First come named turns, each shown by rows before and after it. For each pair of rows after them, which turns, in which order, take the first row to the second? The first pair is done for you.
q_417 (before -> after):
[-48   4   6 -32 -22  10  10  17]  ->  [  1 -18 -16  52 -23  19 -14 -13]
[ 14  -4 -13 -34  25 -10 -42  22]  ->  [ 14 -15 -29 -22   8  -6 -47  15]
[ 38 -13  48  -4  25 -44 -11  -4]  ->  [-10 -30  11 -51 -30 -45   0   8]
q_64 (before -> after):
[ -4  25   2  -1  -5   1 -33  -2]  ->  [ -5  11  -6  -7  -4   1 -39   6]
[ -3  -9  -6   5 -28  -4   8   3]  ->  [  5 -24   1  17   4  -1  -2  10]
[-15  17  -4  -7  16   7 -40   9]  ->  [-15  33   8  -5   9  11 -34   0]
[-22  -2 -27  -7  -6  26 -39  10]  ->  [ -5  19  -1  24  26  34 -29   3]
q_891 (before -> after):
[ 30  -8 -13 -31 -17  -9  -8 -23]  ->  [  9  -3   0  -6 -13   9  47 -24]
[-22  -2  18 -18  32  20  -3  10]  ->  [ -8  -2  11 -37  16   1 -25   3]
[ 19 -12 -11  38  -7  11 -19 -16]  ->  [ 28 -12 -11  22 -22  -4 -17 -20]
[ 52 -11 -10  32 -53 -26  -3 -49]  ->  [ 25  -9   1  74 -27  10  39 -38]
q_281 (before -> after):
[ 16  44  16  29  -9  -5  14 -26]  ->  [-4 38 32  9 41  0 21  9]
[-36  12 -13 -27   4  32 -21  37]  ->  [-27  -4 -36 -22 -16  24 -34  24]
[ -2  41  15 -17 -23   2 -25  -9]  ->  [ -8  41  20 -26   0   5 -18   7]
q_880 (before -> after):
[ 12 -29  10 -31  10 -19  35  13]  ->  [ 7 -7  4 35 34 31 17  5]
[ 13  11  -2  -5  -8  -5 -17  -5]  ->  [ -5  -2   9 -18  -4 -11  14   8]
[-48   7 -18 -49 -31  12 -36  22]  ->  [-67   0  -9 -30 -11  32  -3  33]

Each pair is 2 to 3 turns apart.
[ 21 -12  29  -2  39 -18 -24  34]  ->  [ 38   4   6  17 -37 -26 -27 -24] -> q_281, q_281, q_64
[ -3  19  38   1 -30  -7  46 -21]  ->  [-30 -53  -3  -3  -9   2  29  25] -> q_64, q_891
[-17 -65 -23 -17  -3  -6   7  19]  ->  [ 41  16  35  16  -7 -22  20 -39] -> q_417, q_891, q_64
[-29  39  17 -11  43  32  -5  21]  ->  [ 18  35 -11  16  17  18 -62 -11] -> q_880, q_417, q_417
[ -4 -15 -13  36   1  26 -10   9]  ->  [ 12  10  -9  -5 -39 -11 -19 -14] -> q_64, q_880
[-3  5  4  4  9 15 40 16]  ->  [-11   6 -29 -28  -7  14  -6  17] -> q_891, q_64, q_64
[ 10   0 -10  -9   2  -6 -44  -5]  ->  [  9  22   0  21 -16  10 -16 -28] -> q_891, q_891, q_880
[ 3 21 20  5 -1 -1  8 -3]  ->  [-17  12  12 -10   5   6   2  14] -> q_281, q_64, q_891
[ 62 -28  39  26 -21 -51  60 -33]  ->  [-17 -29  44  10  70  11  66  41] -> q_417, q_281, q_891
[  0   0  14   6 -25 -27  29  -7]  ->  [  5 -22  -3  13 -26 -30  13  -4] -> q_64, q_281
[  7  30   9  22 -17  -3  11 -23]  ->  [ 11 -13   5  36  22  -1  15   4] -> q_64, q_880, q_417
[ -1  25  28   1  23  -6 -18   8]  ->  [ -7  40  24  -8  -4  -8 -17  -6] -> q_281, q_64
[-21  40   7 -38 -23 -33 -12 -23]  ->  [-33  43  34  -8  38  -5   9   3] -> q_417, q_281, q_281
[-16  -3   4  51  -5  29  11  23]  ->  [-22 -16 -12  43 -25  27   3  21] -> q_64, q_64, q_281
[-30  21   3 -45 -37 -12  52 -19]  ->  [  3  38 -30 -31 -26  -1 -52 -30] -> q_880, q_891, q_891
[ -2 -14  -4  17  40  25 -14  23]  ->  [-19  31  -1   9 -22  32  15  -9] -> q_64, q_417
[ 29  19   8 -12 -15   0   5 -23]  ->  [ 14  -7  -4  -6 -25   5  28 -17] -> q_880, q_417
[  6 -41 -17  49  44  43  -4  11]  ->  [  2  69  36 -20  -9  13  24 -32] -> q_64, q_880, q_281
[  8 -19  -7   3 -16  13 -15 -18]  ->  [  1 -14  21 -26   1  -2  14  -3] -> q_880, q_417, q_417
[ 22 -45  -5   9  14 -21   3   1]  ->  [ 11 -33  -9  27  31   7 -11   4] -> q_417, q_880, q_281
[-11 -21  -2  12  -1  10  32   7]  ->  [18 27 21 -4 17 -6 -8 -5] -> q_880, q_891, q_417
[-64   1 -13  31  13  68  35   7]  ->  [ 23  68  16 -26  23   1 -68 -27] -> q_417, q_880, q_417
[ 15 -15 -18  40 -43 -12 -18 -43]  ->  [ 15 -34  16 -21  47 -36 -33  16] -> q_417, q_64, q_64
[ -3  18 -22   9 -11  19 -38 -17]  ->  [ 15 -17  13  -9  41 -15 -11  13] -> q_880, q_64
[-27  42   1  25 -19  32  15  -6]  ->  [ 15   1   5 -13  41 -20 -43  30] -> q_891, q_880, q_64
[ 23 -30 -12   7  44 -18 -21  10]  ->  [ 17   8  20 -38  41 -33  -6   6] -> q_281, q_417
[ 20  22  12  11  28   1 -22  -3]  ->  [ 19   1  13 -24  22 -24 -15  12] -> q_281, q_880
[ 14  12  28  14  17 -15  62   2]  ->  [  9  59   8  22 -14   8  21 -27] -> q_891, q_281, q_64
[ -4  -9 -20 -18 -11  -4 -32 -10]  ->  [  2  -3  -1  22 -22   1  19 -30] -> q_891, q_281, q_417
[ 21 -19 -20   0  -4 -28 -46  15]  ->  [ 38  12  -6  27 -13 -23 -38 -14] -> q_281, q_64, q_64
[  3 -19   8 -22   7 -28 -15  16]  ->  [ -5  -8  25 -11  -4 -24  27   8] -> q_891, q_64, q_64
[21  4 16 38  3 -8  0 -5]  ->  [  9  18  34  10  23 -13   8   8] -> q_64, q_417, q_281
[ -9 -11  29 -20  47 -17   5  34]  ->  [-18 -46 -13  -7 -35 -18  23  10] -> q_891, q_417, q_891
[-24 -21  10  21  31  14  19  10]  ->  [  8 -37 -22  -1 -11 -15 -32  -8] -> q_891, q_880, q_281
[ 20  23 -11  13  -4   8 -22 -21]  ->  [  9   6   5 -17 -22 -20  26 -14] -> q_891, q_880
[  1 -18  18  -5  47 -13  18  16]  ->  [-33   3  -6 -41  22  -1  -4  17] -> q_880, q_417
[ -5  21   6 -10  60  12 -25  28]  ->  [-39 -27 -31 -39   5   6   6  37] -> q_880, q_417, q_880
[ -7  30  -6  -7   2  14 -14 -18]  ->  [-10   7 -11 -29 -20  -3   2 -13] -> q_64, q_891
[-10 -31  10   0  14 -25  34  13]  ->  [ -4 -27 -11  46  14   3   8  -3] -> q_281, q_880
[ 15 -14 -25 -20   3   0 -25  22]  ->  [ 28  21  17  -3 -11  -7  30  -3] -> q_891, q_64, q_64
[-18 -21 -21  38  23  36  -5   9]  ->  [-41  25  -9  15 -18  38  23 -11] -> q_64, q_417, q_417
[-16 -46 -50  24  23   6 -37  10]  ->  [-23 -32 -58 -12 -26  -9 -37  -4] -> q_417, q_417, q_281
[ -7   4  -9 -15 -36 -15  17   0]  ->  [20  3  2 41 -2  1  6 -8] -> q_417, q_891
[  5 -22 -41  11 -28   3 -36  -3]  ->  [ 15  30  27 -36 -10 -33   2  -4] -> q_417, q_880, q_64
[ 37  29  40   7  49 -12 -20  -5]  ->  [-35 -16   2 -56 -22 -12  37  15] -> q_281, q_417, q_891
[ 26 -28 -11  22  23   7 -55 -16]  ->  [-15 -15 -10  -1 -60   6  25 -37] -> q_64, q_64, q_891
[-53 -12 -18   6 -20  35  35   9]  ->  [  5 -27 -25 -15  29   2 -59  26] -> q_64, q_417, q_891
